(in the rows, 128 means zero)
Rotation paths and how fast each direction turns (degrees a step):
Each turn is a multiple of 5 degrees from 10 to 175, or 0.
Each row of a path follows its step; steps can be skipped.

step 0: [134 118 134 114 116 136 119 130 130 116 129 140 132 127 134 132 129 134
 145 119 135 120 136 125 114 124 109 124 117 123 124 135 137 128 125 112
 124 150 131 133 123 127 124 141]
step 1: [129 123 131 150 122 125 129 119 130 134 131 137 109 110 117 132 129 131
 123 124 132 117 130 110 122 116 129 126 120 116 125 125 131 120 127 130
 120 149 136 126 113 123 132 132]
step 2: [132 125 113 128 126 120 126 105 123 131 109 124 128 115 126 145 134 130
 134 128 117 131 116 115 122 121 126 132 124 126 128 137 124 128 129 125
 146 125 143 122 116 128 113 136]
step 3: [136 108 141 115 132 127 130 124 126 127 114 134 131 117 125 146 117 133
 135 124 136 119 116 132 133 119 139 132 130 128 140 143 125 131 133 128
 130 141 142 131 146 129 132 131]
step 4: [119 131 146 127 127 133 124 115 123 117 125 130 129 128 114 135 111 138
 128 139 126 113 115 115 136 133 119 133 121 115 127 133 128 128 119 132
 132 129 129 146 122 113 143 130]
step 5: [131 117 129 127 127 129 111 118 132 119 136 112 136 123 113 143 135 119
 148 123 129 139 126 116 130 126 129 117 133 112 128 132 132 139 118 129
 129 128 124 119 115 124 144 129]
step 6: [124 124 115 132 138 120 129 114 124 117 135 128 128 115 128 149 136 123
 119 130 144 121 118 129 133 136 136 137 131 122 142 123 127 142 143 137
 124 136 122 117 129 116 135 128]
step 7: [131 136 120 116 129 128 128 134 127 117 124 117 141 140 124 144 133 124
 132 133 144 130 118 126 122 128 114 142 108 124 136 134 122 132 130 122
 129 133 130 140 133 107 116 131]
step 8: [143 127 130 132 124 133 127 155 126 120 132 125 116 114 125 137 121 126
 137 116 138 133 128 117 135 127 127 130 124 118 120 127 141 135 123 129
 128 146 124 139 134 112 132 118]
step 9: [127 129 113 144 139 125 117 135 120 121 123 131 122 117 128 131 130 125
 122 120 129 124 121 119 137 118 125 135 124 123 114 112 115 140 128 130
 137 117 134 134 105 114 134 130]
step 10: [136 111 113 137 141 120 131 133 121 122 124 117 128 131 144 146 129 118
 135 128 128 138 121 129 122 113 126 131 126 123 127 132 125 138 126 120
 127 113 146 128 145 131 134 134]
Speeds:
[131 131 128 131 133 125 127 127 126 132 127 131 127 126 133 127 128 132
 131 129 127 126 125 129 128 125 127 125 127 125 125 130 127 124 125 126
 127 131 128 128 128 133 127 133]  35
[129 126 123 128 127 126 126 131 130 129 125 127 125 129 127 129 124 127
 127 124 124 127 128 125 130 128 133 128 127 128 127 126 127 121 131 126
 132 129 131 133 129 126 126 128]  55
[127 131 125 130 126 128 131 124 125 125 128 131 126 125 132 128 125 131
 125 130 124 127 126 126 130 135 126 131 130 127 127 127 133 129 130 129
 130 127 125 130 128 128 128 127]  155
[129 130 128 131 124 130 124 134 131 129 128 128 126 125 125 129 127 132
 130 129 123 124 129 129 128 130 127 126 125 127 132 127 128 128 124 128
 126 125 127 124 128 125 129 129]  95

step 0: [122 129 130 127 121 128 114 134 140 134 123 129 121 116 133 128 121 141
 119 141 127 129 121 125 145 136 129 112 126 135 121 109 131 116 131 142
 129 128 126 143 134 122 119 132]
step 1: [121 111 123 148 140 114 128 133 128 131 129 126 124 129 136 125 130 133
 131 133 128 116 123 130 142 122 144 110 131 122 122 137 129 133 131 127
 114 114 126 118 133 128 129 117]
step 2: [111 131 131 129 126 119 124 119 130 135 112 141 111 128 131 127 132 140
 112 123 127 128 130 129 133 142 125 121 127 127 131 129 109 123 128 114
 129 123 131 147 128 135 123 121]
step 3: [118 136 127 138 133 132 127 117 130 123 118 120 133 146 119 132 134 120
 127 126 127 125 129 114 147 127 146 123 133 129 136 141 134 125 119 120
 134 109 137 117 130 131 128 124]
step 4: [118 125 118 124 141 129 118 125 143 119 124 129 126 144 128 129 132 138
 128 117 110 136 131 138 110 136 125 136 126 122 129 130 124 118 120 122
 142 125 132 137 118 135 132 122]
step 5: [123 133 124 120 140 126 135 126 122 125 135 120 128 137 117 134 126 114
 137 126 117 128 131 123 142 133 122 123 117 143 151 132 122 130 119 143
 134 125 129 121 112 124 134 136]
step 6: [133 110 133 120 131 148 110 140 131 118 133 131 121 135 122 121 128 133
 135 125 119 122 127 117 115 114 115 125 129 132 133 120 127 119 119 136
 128 136 137 133 123 131 132 121]
step 7: [125 119 126 122 131 128 131 130 123 130 138 106 126 133 135 121 126 123
 121 116 125 120 128 131 132 124 125 124 111 133 135 119 115 136 117 131
 118 140 120 119 136 108 117 137]
step 8: [136 123 130 125 121 146 122 120 139 128 145 148 120 117 128 123 127 136
 128 127 137 115 114 132 132 116 126 121 121 123 132 134 118 113 129 131
 126 129 138 127 138 124 120 133]
step 9: [127 129 142 135 132 121 129 116 124 133 117 109 125 121 136 122 115 128
 133 133 127 122 124 136 124 119 151 121 113 132 115 133 126 122 118 128
 125 136 134 133 136 120 118 131]
step 10: [122 130 134 135 125 131 128 134 134 141 129 138 122 114 140 134 129 131
 125 134 121 119 126 127 111 136 136 123 129 112 140 147 118 118 134 120
 128 116 131 117 129 134 121 140]
Speeds:
[129 119 128 124 125 125 128 126 130 127 127 128 130 125 125 127 123 131
 125 126 126 131 134 129 129 125 132 129 130 127 130 130 127 128 128 128
 131 130 128 130 129 129 129 127]  155
[129 126 130 130 133 129 128 132 128 125 129 127 131 129 133 129 127 128
 125 128 122 133 130 127 127 127 130 128 128 124 123 124 127 129 126 126
 127 127 130 124 132 130 127 130]  125
[132 126 132 131 124 130 130 130 128 130 129 126 129 130 128 126 125 132
 128 133 130 129 127 131 126 128 129 126 126 131 128 127 122 128 130 130
 130 123 125 127 131 125 126 126]  40
[130 130 123 128 125 130 127 125 134 127 130 125 131 130 127 128 130 129
 123 125 129 128 126 131 131 128 128 132 128 124 127 125 131 125 127 130
 129 126 125 126 130 125 126 129]  90
[124 125 125 132 127 128 126 129 130 131 128 124 126 131 130 125 126 130
 132 126 124 126 126 130 123 127 130 131 130 129 127 130 132 133 129 125
 126 130 124 129 129 127 130 128]  130

step 0: [124 132 120 115 131 130 128 126 128 128 133 121 126 140 134 122 125 129
 117 130 136 137 127 119 121 122 127 128 131 111 144 129 128 125 125 128
 125 124 116 124 118 156 144 135]
step 1: [134 133 116 127 117 117 109 134 121 122 135 117 134 136 121 127 130 112
 129 134 134 120 121 129 119 129 128 113 138 120 139 126 143 130 138 125
 128 127 113 125 131 132 129 129]
step 2: [131 134 127 120 116 131 126 126 116 123 133 126 125 151 137 113 121 129
 115 115 136 128 123 112 120 129 122 129 140 127 130 124 129 123 141 121
 134 129 130 130 126 136 142 124]
step 3: [139 138 121 134 128 131 114 135 134 127 133 121 138 147 131 123 136 115
 131 120 135 112 128 122 129 123 130 125 129 126 131 142 134 139 130 118
 127 124 128 130 119 144 130 140]
step 4: [126 141 139 130 115 118 136 124 126 121 134 129 135 142 136 118 123 123
 119 115 123 122 129 127 120 139 130 121 131 126 138 128 134 117 137 124
 129 117 118 119 122 146 119 129]
step 5: [131 142 132 126 122 133 130 147 127 127 141 124 126 132 129 119 129 119
 118 127 144 114 123 134 136 128 134 130 146 128 132 126 128 144 136 127
 131 124 128 135 127 147 126 123]
step 6: [127 145 132 132 125 133 133 128 112 127 137 122 129 149 139 145 124 127
 114 131 132 133 132 123 127 129 130 124 126 120 138 133 137 131 121 127
 130 113 120 120 123 143 135 128]
step 7: [136 118 117 129 114 124 126 134 129 132 122 124 128 132 132 126 124 118
 118 137 142 118 124 128 116 130 129 130 139 120 141 131 136 138 137 136
 123 117 117 125 123 148 124 121]
step 8: [129 142 117 118 117 134 117 119 116 120 142 122 130 138 140 119 118 125
 123 133 137 125 133 124 128 135 124 125 130 115 136 123 124 129 130 119
 133 112 122 130 140 135 136 120]
step 9: [132 130 112 114 122 122 119 137 127 137 133 114 131 141 128 125 135 117
 113 124 140 122 121 111 129 132 120 130 131 128 127 128 133 131 127 130
 123 118 122 126 112 136 130 139]
step 10: [127 142 123 117 115 115 124 119 125 114 135 132 138 135 141 122 123 116
 126 123 137 121 128 128 117 122 133 125 123 120 125 130 139 130 134 121
 128 134 121 116 129 146 135 131]
Speeds:
[131 129 126 127 126 127 127 123 132 125 126 126 125 131 127 127 133 127
 124 124 128 126 125 129 127 130 123 130 126 128 125 129 124 129 127 125
 129 130 129 125 132 127 124 130]  55
[126 130 125 128 128 128 129 126 127 131 125 131 126 126 135 124 130 126
 128 124 130 129 127 133 127 123 128 131 130 130 129 129 126 129 133 132
 131 128 127 126 129 127 131 126]  135
[130 129 127 130 129 130 130 124 132 124 132 130 126 128 128 123 124 130
 127 130 131 128 129 128 129 124 129 129 131 127 128 125 124 130 124 126
 127 129 132 133 129 129 132 128]  130
[132 126 126 129 130 127 126 131 132 132 126 126 125 125 125 128 127 123
 130 130 132 126 126 130 130 131 125 128 132 129 129 127 129 133 130 129
 129 129 131 129 122 129 126 131]  170
[127 125 121 122 127 128 129 128 127 129 131 128 129 125 129 130 126 128
 123 134 130 132 127 131 127 127 126 129 125 125 128 128 125 130 128 127
 126 123 129 126 128 126 127 128]  40
